One turning vector, and how many steps it has turned
The counts run from 0 to 573.
+1.26 -2.29 -1.31 -2.60 +3.80 -2.30 -2.87 +2.93 +2.26 +4.66 -2.02 +1.18
 -1.55 -0.66 +2.52 -0.32 -3.47 -0.85 -2.19 -0.38 +0.12 -0.79 -3.63 -0.23
 -2.03 -3.65 -0.56 +1.25 +0.18 -3.37 +2.23 +3.64 -0.86 -2.06 +0.91 -1.17
 +0.44 -1.59 -2.18 -0.92 +2.02 +1.00 | 387
-0.43 -4.88 -0.70 -2.39 +2.70 -2.15 -4.24 +1.71 -1.01 +3.16 +1.54 +1.24
 -2.79 -4.27 +0.06 -0.96 +0.19 +1.75 +1.67 -2.66 -1.31 +5.16 +1.02 -0.53
 -1.56 -0.01 -1.39 -1.61 -1.75 +0.88 +1.24 -2.34 -0.96 -2.60 +0.54 +1.96
 +1.22 -0.52 -1.97 +1.04 +1.17 +2.56 | 494
-0.29 -1.88 +2.25 -0.04 +0.73 +3.09 -2.26 +3.26 -2.08 -2.48 -2.83 +1.52
 -3.55 -2.20 -0.31 +0.04 -0.41 +1.84 +3.81 -0.95 -3.59 +3.17 -0.72 -1.85
 +0.21 -1.65 -0.01 -1.97 +2.53 -0.61 +0.26 -0.14 -4.85 +1.27 +1.39 +4.46
 -0.66 -1.72 +0.38 +2.14 -0.05 -3.12 | 362
+0.23 +0.29 -0.89 -2.29 +0.24 -1.88 +2.26 +5.30 +0.76 +0.96 -1.39 +3.62
 +0.63 +1.06 +1.73 -4.12 -3.33 +1.08 +2.44 +0.38 -1.74 -0.80 +0.61 -0.43
 +0.48 -1.19 +2.44 +1.91 -1.39 -3.60 +0.85 -1.12 -4.78 +1.36 +1.69 -3.83
 +0.76 -2.55 -2.08 -2.16 +2.29 -2.39 | 148
+0.29 +0.77 -0.17 -2.56 -3.02 -1.59 -1.30 +3.05 -0.42 +0.81 -0.35 -0.13
 +1.89 +0.06 +3.17 -3.85 -5.36 +0.86 +1.75 -3.06 -0.81 -0.09 -2.27 +0.26
 +2.97 -2.71 +1.57 -1.39 +2.13 -1.39 +1.30 +0.41 -0.36 -2.23 +0.42 -4.44
 +4.57 +2.43 +1.06 -1.52 +1.68 +0.08 | 242
+0.37 +2.92 -1.36 -1.88 +1.01 +2.29 -2.84 +1.47 +1.42 +3.17 +0.10 +2.26
 +1.61 +0.89 -0.71 -0.18 -3.80 +4.02 -1.39 +0.34 -2.69 -0.92 -0.53 -0.68
 -3.15 -3.06 -1.78 -1.21 +1.63 -1.35 +1.86 +1.41 -2.18 -3.56 -1.07 +3.72
 -2.91 -0.42 -1.44 -3.89 +0.53 -2.06 | 430
+0.34 -2.49 -0.08 -3.07 +4.13 +0.79 -0.46 +3.28 +1.34 +2.12 -2.30 +0.79
 +1.14 -1.44 -0.26 -2.42 -2.66 +1.19 +0.13 -0.18 -0.58 -0.46 -3.34 -0.44
 -3.85 -3.72 +1.60 +0.29 +3.00 -1.32 +1.02 +1.87 -5.81 +1.16 +0.52 +1.34
 +1.16 -1.72 -3.25 -0.61 +2.15 -3.16 | 514
+1.80 -1.58 -1.93 -3.37 -0.27 +4.23 -0.10 -0.27 +1.53 +2.29 +0.13 -0.36
 +4.13 -3.67 -0.60 +0.33 -3.87 +2.48 -0.96 -0.26 -0.45 -0.51 -2.12 +0.82
 -3.50 +0.22 +0.53 -1.91 +5.30 +4.97 +0.76 +0.18 -2.02 +0.61 -1.87 +0.97
 +3.33 +1.71 -2.16 -2.31 +0.21 -0.37 | 468
+3.88 +0.64 -2.28 -2.87 -0.32 +3.19 -0.52 -0.22 +2.93 +3.79 +0.88 +0.32
 +2.62 -0.61 +0.50 +3.01 -4.33 +2.35 -2.41 +0.32 -0.37 -1.60 -1.40 +0.89
 -3.30 +0.72 +1.16 -0.23 +3.18 +2.72 +2.56 +0.81 +0.75 -1.08 -3.13 -0.65
 +1.09 +1.45 -1.83 -3.51 +1.07 +1.52 | 201
-1.47 -2.54 -1.91 -2.32 -0.83 +0.07 -2.87 +0.98 -1.86 +1.94 +2.27 +2.12
 -0.01 -4.46 -2.29 -2.52 -1.06 +3.33 +2.90 -2.62 -2.21 +5.05 +2.03 -0.12
 -1.87 +1.53 -0.58 -2.85 -0.63 +2.30 +0.55 -4.30 -2.80 -1.52 -0.16 +3.41
 +0.51 +0.21 -1.70 -1.30 +0.83 +0.38 | 227
-1.42 -2.31 +1.41 -1.04 +1.58 -4.25 -3.80 +2.45 +0.52 +0.31 -3.47 +1.83
 -2.88 -3.42 +4.38 +1.99 -3.00 +2.76 +1.12 -0.72 -3.22 -1.14 -0.50 -2.31
 +2.96 -2.97 -2.12 -1.36 -0.60 -1.71 -1.25 +0.48 +0.42 -1.66 +0.86 -0.91
 +1.02 -2.61 +2.62 +1.18 -2.87 +0.86 | 349
+2.65 -1.27 +1.66 -3.81 +2.68 -0.52 +0.92 +4.33 +2.61 +0.61 -2.01 -0.56
 +0.25 +0.18 +3.79 -0.07 -3.44 -1.46 +2.93 +0.65 -1.91 -1.98 -3.56 +1.46
 -0.75 -2.61 +2.61 +3.11 +1.16 -2.52 +0.87 +1.75 -1.69 -0.44 +0.56 -2.17
 +4.18 -2.04 +0.27 +1.23 -0.03 +0.27 | 559
+1.57 -1.19 -1.17 -0.83 +0.93 +0.35 -2.70 +0.77 +1.21 +2.28 -3.15 +0.63
 -0.18 +1.21 +1.93 +0.03 -5.49 -0.38 -2.52 -0.91 -0.76 -1.10 -4.51 +0.39
 -1.34 -6.02 -0.26 -1.17 +2.69 -2.20 +3.20 +3.36 -0.02 -1.30 -0.11 -1.30
 +0.89 +1.59 -2.22 -2.80 +3.09 +0.97 | 203
-0.52 -1.10 -0.60 -3.92 -1.33 +1.04 -1.08 +4.05 -0.79 +2.87 +0.01 +1.86
 +3.07 -4.33 +1.70 -5.52 -2.76 +2.42 +0.01 -1.59 +0.54 +1.04 -1.50 -1.03
 +0.68 +1.12 +1.34 +0.40 +3.49 +1.29 -0.48 -0.76 -4.52 -1.09 -0.53 -0.22
 +3.98 -0.65 +0.29 +0.24 -0.03 -2.85 | 102
+0.45 +1.09 +0.50 -2.51 -1.46 -1.51 +2.77 +2.48 +0.66 -1.46 -0.92 +0.55
 +1.93 +1.03 +3.24 +1.84 -6.16 +1.71 +4.72 +1.17 -4.98 -2.76 +1.45 +0.94
 +0.67 -1.72 +1.44 -1.13 +0.04 -0.02 -0.48 -2.95 -0.38 +0.15 -0.93 -2.26
 +1.64 +0.58 +1.63 -3.52 -1.48 +2.38 | 194
+4.06 +2.24 -2.16 -2.30 -2.67 +5.20 +1.87 +3.60 +2.13 +1.86 +1.35 +3.33
 +2.15 +0.54 -0.49 -0.43 -3.30 +0.80 +0.76 +1.31 -1.47 +0.41 -0.16 +0.47
 -1.95 +4.07 +2.98 +2.34 +2.20 +0.95 +1.64 -1.95 -2.36 -0.87 -2.50 -0.64
 -0.43 -0.17 -1.91 -2.22 +1.60 -0.83 | 555
+0.64 -2.23 +1.30 -5.07 +3.92 -2.82 -0.80 +3.05 +0.20 +1.52 +1.65 -2.25
 -0.62 +0.43 +3.99 -2.17 -2.16 +0.69 +3.83 -1.47 -0.83 -0.06 -0.91 +0.48
 -1.59 -2.72 +2.36 +0.36 -0.05 -1.87 +1.61 +0.57 -1.90 -2.70 +0.83 -1.79
 +5.27 +0.32 -0.50 -0.67 +0.44 +1.87 | 13
+0.62 -4.13 -1.57 -3.46 +1.43 -0.61 -0.58 +0.47 -0.25 +1.43 +0.63 -0.17
 +3.55 -4.79 -0.65 -1.61 -2.70 +3.45 +1.54 -0.62 +0.29 -0.35 +1.67 -0.08
 -3.76 +1.09 +0.62 -1.72 +2.53 +2.67 -1.22 -1.42 -3.19 +1.48 -0.40 -0.31
 +4.23 -0.12 -4.39 -3.13 -0.49 -1.06 | 284
+3.33 -2.92 -0.01 -0.78 +0.48 +2.02 -1.20 +0.82 +1.61 -1.66 -1.67 +1.75
 -3.53 -0.64 +1.48 +5.89 -3.90 -0.42 +2.89 +2.33 -4.50 +1.67 -0.08 +1.95
 -1.66 +0.68 +0.15 +0.77 -0.19 +0.93 +0.84 -1.88 +1.54 -0.63 -1.83 +2.22
 -1.16 -1.38 -1.32 +1.03 -0.64 +4.92 | 404
+1.59 +0.56 +1.27 -0.22 -2.20 -0.60 -1.93 +3.76 -2.12 -2.40 +0.20 +1.80
 -5.71 +2.20 +2.19 +2.40 -1.21 +1.00 +5.01 -2.96 -4.18 +3.31 +1.32 -1.20
 +3.15 -0.51 +1.14 -1.63 -1.91 -2.25 +2.43 -1.48 +0.21 -0.94 +2.22 -1.82
 -0.38 +0.13 +1.68 +0.19 +1.07 +2.09 | 40
+0.81 +2.35 +0.99 -3.77 +0.52 -2.63 +0.69 +3.02 +1.19 +1.52 +1.54 -1.37
 -0.15 +1.38 +3.61 +0.09 -2.28 +1.66 +0.91 -3.76 -1.75 -1.32 -1.45 -1.71
 +2.43 -3.35 +1.77 -2.04 -0.34 -1.03 +2.99 +0.32 +1.46 -2.65 +0.99 -5.51
 +2.59 +1.48 +2.85 -2.13 +2.19 +1.35 | 338
+0.81 -2.38 -2.19 +0.02 -0.37 -1.12 +1.37 +2.81 -0.01 +1.86 -3.13 +4.11
 -3.24 -1.59 -0.99 +1.76 -2.58 -1.51 +0.90 -0.48 -2.15 +3.30 -1.22 -0.47
 +0.66 -2.01 +1.21 +0.64 -2.19 -0.01 +3.39 -3.26 +0.84 +3.19 -0.10 -3.45
 -2.45 -1.40 -1.18 +0.94 +5.25 +2.47 | 358
+0.82 -1.94 +0.82 -2.11 +0.78 -1.24 +1.70 +5.07 +0.34 -2.13 -2.85 +2.14
 -2.12 -1.02 +2.16 -0.64 -1.71 +0.38 +5.21 +0.49 -2.32 +0.59 +1.26 -1.72
 +0.72 +1.11 +3.46 +1.69 -0.53 -1.67 -1.03 -2.74 -3.96 +2.59 +1.81 -2.07
 +1.43 -3.14 -0.39 +1.69 -1.00 -2.16 | 503
-0.10 -1.42 +0.00 -2.18 -1.76 +0.66 +2.05 +2.42 -0.81 -1.32 -0.96 +1.37
 -0.12 -4.75 -1.51 +0.85 +0.24 +2.46 +3.58 -2.78 -2.45 +2.74 +2.33 -2.47
 +1.61 +1.96 +1.17 -2.32 +1.55 +4.66 +0.17 -4.79 -1.51 +4.00 -0.33 -0.52
 +0.49 +0.62 +0.16 +0.76 +0.37 -0.62 | 409
+0.12 +1.71 +0.87 -2.34 +3.29 +0.42 -0.74 +4.24 +2.73 +4.12 -2.49 +3.49
 -1.45 -3.23 +1.57 +1.26 +0.17 +3.02 -2.77 -1.74 -3.24 -0.16 -2.49 -3.00
 +1.06 -2.50 -1.55 +0.68 +1.70 -0.92 +2.51 +1.89 -2.05 -1.36 +0.02 +0.59
 -1.88 -2.56 +3.45 +2.56 +0.94 -2.25 | 572
+1.07 +1.05 -1.37 -2.85 +1.07 -4.39 -1.16 +3.35 +1.02 +4.10 +0.42 +1.31
 -1.34 -2.23 +0.79 -0.59 +0.70 +4.37 -1.46 -4.48 -0.99 +1.46 +2.43 -3.72
 +2.12 -1.19 +0.15 -1.95 -1.71 -0.22 +1.53 -0.23 -0.92 -1.28 +1.34 -5.12
 +0.28 -0.98 +0.02 -1.78 +2.35 -0.31 | 72
+4.23 +1.70 -3.42 -0.56 -2.49 -1.91 -1.71 +2.01 +1.20 +2.17 -1.87 +4.13
 -0.79 +0.65 +2.54 +1.52 -3.64 +1.78 -2.03 -0.54 +0.15 -1.75 +1.04 -1.18
 +1.93 +1.21 +1.07 -0.10 -0.46 -1.79 +1.73 -0.33 +1.60 -1.40 -0.42 -7.17
 -0.28 -0.54 -2.00 -3.73 +1.42 +0.98 | 117
-1.17 -1.15 -0.56 -1.35 -0.15 -0.01 +3.07 +5.75 +0.59 +2.11 -1.94 +4.17
 -1.28 -2.06 -0.93 -1.99 -1.75 -0.96 +2.49 -1.45 -3.18 +3.80 -1.80 -0.48
 +1.29 -0.81 +1.29 +2.93 -1.95 -0.06 +2.71 -3.33 -2.30 +2.09 -0.07 -1.05
 -1.53 -2.23 +0.63 +2.33 +3.56 -0.12 | 91
+1.53 -2.80 +0.99 -1.02 +0.35 -3.14 -1.22 +4.33 -1.53 -2.93 -0.40 +1.26
 -5.17 -1.23 +2.83 +1.38 -0.16 +1.48 +4.85 -2.35 -1.61 +1.88 +3.07 -1.38
 +2.89 +1.98 +1.95 -0.16 -2.61 -1.48 -0.03 -2.88 -1.99 +1.59 +2.05 -3.66
 +2.23 -1.67 -0.34 +0.98 +0.19 +1.46 | 224
+0.80 -1.10 +0.87 -5.63 +2.55 -1.64 +2.05 +5.14 +2.49 +2.60 +0.84 -1.49
 +1.28 -2.77 +3.18 -2.03 -0.83 +0.47 +2.38 -2.84 -0.23 -0.10 -1.34 -0.41
 +0.22 -1.19 +3.16 +1.44 +1.64 +0.37 +1.08 +0.52 -1.65 -0.37 +0.92 -3.70
 +5.87 +0.15 +1.44 +1.51 +0.58 +0.99 | 14
+1.99 +0.26 -1.10 -0.38 -2.40 +4.94 +0.59 +3.59 -0.70 +0.46 -0.89 +2.63
 -1.89 -2.45 -3.02 +1.17 +0.61 +0.66 +0.56 -3.55 -1.74 +5.71 -1.53 -1.41
 +0.51 +0.38 +1.24 -0.57 +2.11 +2.54 +3.86 -2.47 -0.98 +2.64 -1.00 -0.03
 -1.28 +0.60 -1.06 +1.41 +5.15 -0.75 | 497
+3.97 +1.03 +0.51 -1.38 -1.53 +1.19 -2.97 +2.56 -0.21 -1.76 -0.31 +2.14
 -3.93 -3.15 +0.68 +3.54 +2.53 +5.04 +0.66 -2.34 -1.33 +1.29 +3.08 -3.98
 +2.21 +4.40 +0.88 -2.04 +0.92 +2.55 +0.88 -0.93 -1.36 +0.38 +0.78 -1.67
 -0.64 -0.79 +0.77 +0.35 -1.09 -1.10 | 535
+0.91 -2.36 +0.27 -2.68 -0.79 -2.99 +0.75 +3.64 -0.40 -1.03 -0.08 +1.77
 -2.05 -4.28 +1.11 +0.48 -0.83 +2.08 +4.52 -1.21 -2.51 +1.99 +3.22 -2.13
 +2.76 +3.45 +1.30 -0.87 -2.62 +1.73 -0.59 -5.22 -0.63 +1.33 +0.35 -2.69
 +2.02 -1.24 +0.91 +1.33 -1.04 +2.08 | 225
